(in the rows, 128 means zero)
The rows of T fall into a few groups, and each row is roughly a mix of its group's hidden directions.
T, 114 rows:
[[158 116  67  93 108 111 122 112 140 124]
 [108 102 165 118 118 152 103 120 185 133]
 [ 88 146 145 171 130 133 172 160 116 124]
 [125 150 102 144 198 127 119 146 142 145]
 [126 108 139 173 119 136 143 139  66 113]
 [ 95 116 116 140 132 179 149 137  82 147]
 [110  90  97 136 129 118 186 102 128 113]
 [119 163 117 100  97 103 105 161 169 127]
 [168 117 134 129 143 117  68 104 129 159]
 [ 97 125 175 145 157 156 166 152 134 126]
 [125 155 179 138 162 129  95 141  92 124]
 [192 116 155  98 105 140 126 112 124 144]
 [131 135 112 107 157 160 110 137  80  85]
 [151 130 111 127 194 116 124 120  86 132]
 [ 86  95  96 111 136  97 156 116 159 133]
 [150 166  94  86 130 106 113 113 165 131]
 [163 118 137 135 159 137 114 127  65 151]
 [126 106  63 100 137 106 117 110 108 114]
 [154 125  91 101 141 100 129 111 172 162]
 [ 82 101 137 132 165 103 123  93 154 143]
 [156 112 126 142 177 130 158 122  78 122]
 [138 131  61 113 149 113 152 134  95 128]
 [104 137 147 101 159 151 130 118  74  97]
 [ 74 108 120 144 111  93 105  95 116 113]
 [ 95 127 142 146 186 119 132  83 131 133]
 [170 117 161 164 162 147 107 144 154 131]
 [ 76 101 138 107 150 161  89 134 120 131]
 [121 114 131 153  87 118 173 119 166 158]
 [168 150 120 100 147 109  98 100 153 162]
 [104 138 147 172 100 142 158 173 132 145]
 [146 158 137 122 136 135 142 202 122 130]
 [156 147  86  90 103 132 117 135 170 114]
 [169 140 152 165 154 132 126 151 168 106]
 [ 97 141 153 136  85 131 168 160 144 103]
 [125 149 189 126 139 164  95 141 140 115]
 [137 135 141  81  95 165 130 171 118 113]
 [127 113 172  92  92 150 139 126 162 104]
 [155 137  69 114 112 100 146 151 124 156]
 [122 137 186 154 139 120 138 125 163  89]
 [ 99 146  84 114 113 109 179 151 125 115]
 [ 90 104 164 106 134 135 121 151 180 131]
 [153 129 166 150 126 120  75 117 126 167]
 [ 91 144 139 133 120 174 124 167  93 147]
 [114 159 150 119 101 134 131 100 181  95]
 [142 128 103 180 130  97 147 144 135 172]
 [128  98 113 120  92 111 173 137 173 142]
 [102 134 180 136 144 125  93  88 121 106]
 [138 137 141 124 164 165  77 147 112 158]
 [128 132 100 135 128 114  66  94 150 152]
 [173 161 119 110 163 145  94 144 105 142]
 [158 113 100 127 172  92 124  84 121 126]
 [ 70 134 112 127 127 106 123 106  79 126]
 [128 129 146 163 124 152 155 169  82 152]
 [161 144  92 117 139 144 104 156 177 111]
 [ 95 156 148 156 121 140 152 179 155 124]
 [149 163  72  89 125 104 119 118 124 130]
 [151 145  88 103 149 137  88 140 170 130]
 [142 127 153 124 165 150 117 132  62 129]
 [ 81 107 156 162 133 124 118 107 159 159]
 [120 167 110 135 178 135 138  99  95 103]
 [122 167 153 116 120 117  68 127 158 140]
 [174 135 143 115 158 156  92 156 109 149]
 [ 73 128 108 138 126 121 160  98 161 104]
 [129 144 159 181 167 108 114 126 108 102]
 [109 106 114 129 155 146  95  67 141 134]
 [130 131  79  90  83 133 159 141 134 126]
 [171 139  87 132 146 141  80 147 128 112]
 [109 102 144 167 154 141 110  72 135 136]
 [151 132 143 122 156 151  97 146  72 152]
 [143 112 114 122 137 103 107  80 182 118]
 [147 188 116 114 147 134  92 148 100 128]
 [108 137  98 108 192 104 118 117 136 150]
 [147 151 156 156  71 140 151 154 123 127]
 [146 142  74 134 139 113  97 117 155 168]
 [153 120 114 102  89 134 177 164 130 110]
 [119 106 136 139 171 110  85  85 117 148]
 [156 142 106 119 139 127  76 122  82 103]
 [145 116 152 149 143 147 137 178  88 158]
 [104 106 161 143  78 136 157 161 143 122]
 [ 84 156 129 151 188 130 117 127 115 133]
 [151 154 125 122  64 138 146 160 136 109]
 [118 139 148 154 166 103  86  94 143 153]
 [161 111 122  99 104 141 159 131 184 127]
 [100 156 157 151 122 137 153 182 105 134]
 [118 133 179 131  82 151 125 153 159 111]
 [110 132 131 121 170 105  75 133 127 168]
 [ 66 124 115 101 146 130 100 117  93 131]
 [133  89 116 125  85 126 176 160 143 135]
 [161 145 112 118 165 125  83 136  96 157]
 [113 116 170 163 148 127 142 127  72 123]
 [135 128 183 152 156 134 151 148 166 110]
 [145  85 159 118 116 167 159 154 154 120]
 [111 139 114 114 101 151 168 178  97 128]
 [202 144 151 124 128 116 154 127 117 128]
 [106 149 107 160 126 114 143 100  74 103]
 [130 135 123 108 109  96  75 110 169 151]
 [ 95 123  97 101  78 119 138 106 155 149]
 [148 141 106 144 102 144 180 135  93  97]
 [119  98 180 132 100 133 169 115 102 141]
 [134 120 141 140  96 127 119 112 200 138]
 [166 144 137 131 176 128  86 150 150 146]
 [143 119 125 100 173 149 103 107  78 126]
 [129 108 186 117 127 138 115 102 172 147]
 [ 93 129 164 126  72 159 127 137 143 116]
 [145 162  94 148 148 110  79 127 128  96]
 [ 83 105 169 113 119 124 139  94 104 155]
 [ 96 141  86  80 145 131 129 139  91 122]
 [182 150 109 141 135 130 146 167 152 100]
 [152 135 124 121 102 124 184 143 177 136]
 [117 146 170 161 157 116 151 144 161  96]
 [124 120 104 163  66 121 103 108 139 111]
 [120 165 113 101 129 122  75 159 142 155]
 [116 113 151 117 101 138 139  99 188 101]
 [158 108 117 156 100 119 156 140 182 141]]

One row of each group comes first, with its name. Which group is each row after those in?
[105 115  80  97  97 119 160 100 121 112] => X
[152 121 106 135 152 134  66 114 128 166] => P
[148 156 122 104  98 136  99  93 157  90] => J

[131 137  87 126  96 118 156 132 183 148] => P
[168 180 108 138 133 135 151 151  95 140] => J
[186 151 106 131 126 125 159 160 119 102] => P
[103 143 170 131 165 129  83 101 148 132] => J
[108 110 182 173  94 120 122 131 123 143] => J
[141 109 169  90  90 135 143 100 150 151] => P
[151 149 151 128 132 124  58 121 128 153] => J
[149 112 146 115 106 101 134  92 170  88] => X
[103 147  63  99 132 113 111 121 109 142] => P
[150 154  91  99 111 114 108 117 180 128] => P
[108 147  97  99 182 139 120 163 139 119] => P
